In the data rows, 128 means zero.
Here are some points, each followed by its number:
(142, 110, 130, 168, 138, 116, 83, 132) 0
(103, 114, 128, 147, 112, 130, 117, 120) 1
(143, 115, 151, 123, 118, 88, 128, 122) 2
(125, 128, 142, 138, 146, 110, 137, 140) 3
(89, 117, 91, 166, 125, 155, 137, 141) 4
(131, 123, 124, 108, 153, 67, 146, 129) 5
(115, 76, 176, 66, 183, 88, 153, 167) 6
(145, 144, 153, 103, 109, 165, 125, 143) 7
(70, 149, 163, 140, 188, 77, 201, 164) 8
(139, 134, 87, 171, 117, 98, 101, 112) 9
(16, 77, 157, 230, 94, 167, 123, 111) 10
(84, 113, 89, 145, 113, 146, 118, 82) 11
(116, 122, 133, 131, 141, 129, 127, 121) 12
(130, 139, 116, 121, 131, 144, 143, 129) 13
(122, 129, 139, 142, 143, 110, 151, 142) 14
Which five points above are nearest to each new point by angle? Their numbers follow each, nearest first.
(148, 138, 137, 172, 99, 116, 65, 98) 0 9 1 2 10
(122, 128, 144, 125, 130, 126, 114, 132) 6 0 12 2 3
(176, 160, 107, 142, 128, 141, 111, 102) 9 13 0 7 11
(107, 111, 132, 142, 124, 131, 145, 146) 10 4 14 8 1
(192, 110, 255, 89, 39, 158, 74, 65) 7 2 0 1 10
(146, 142, 108, 159, 139, 109, 144, 150) 14 9 3 8 5
(93, 115, 130, 128, 121, 134, 111, 95) 11 1 10 12 4
(145, 104, 117, 78, 170, 134, 141, 165) 6 5 13 8 3
(140, 149, 117, 114, 130, 120, 104, 108) 9 0 5 11 2
(103, 96, 117, 163, 150, 114, 131, 140) 4 10 12 14 3
(81, 69, 146, 185, 104, 115, 76, 102) 1 10 0 11 12
(163, 170, 156, 64, 94, 172, 121, 150) 7 13 6 2 5
(140, 149, 94, 150, 121, 131, 144, 114) 9 13 4 11 14
(126, 141, 93, 142, 116, 142, 127, 112) 11 9 4 13 1
(193, 151, 129, 23, 178, 158, 153, 111) 13 7 6 5 2
(87, 117, 115, 141, 141, 141, 117, 119) 11 4 12 10 1
(104, 99, 169, 190, 116, 119, 125, 163) 10 1 3 14 0
(125, 149, 107, 118, 131, 151, 120, 114) 13 11 7 4 9
(112, 149, 99, 137, 113, 140, 142, 97) 11 13 4 9 1
(134, 159, 114, 37, 153, 115, 165, 172) 6 13 5 8 7
(85, 130, 117, 64, 236, 46, 242, 96) 5 8 6 14 3
(155, 132, 154, 124, 146, 96, 116, 158) 3 2 6 5 14
(106, 119, 133, 121, 126, 144, 114, 113) 11 1 12 10 4
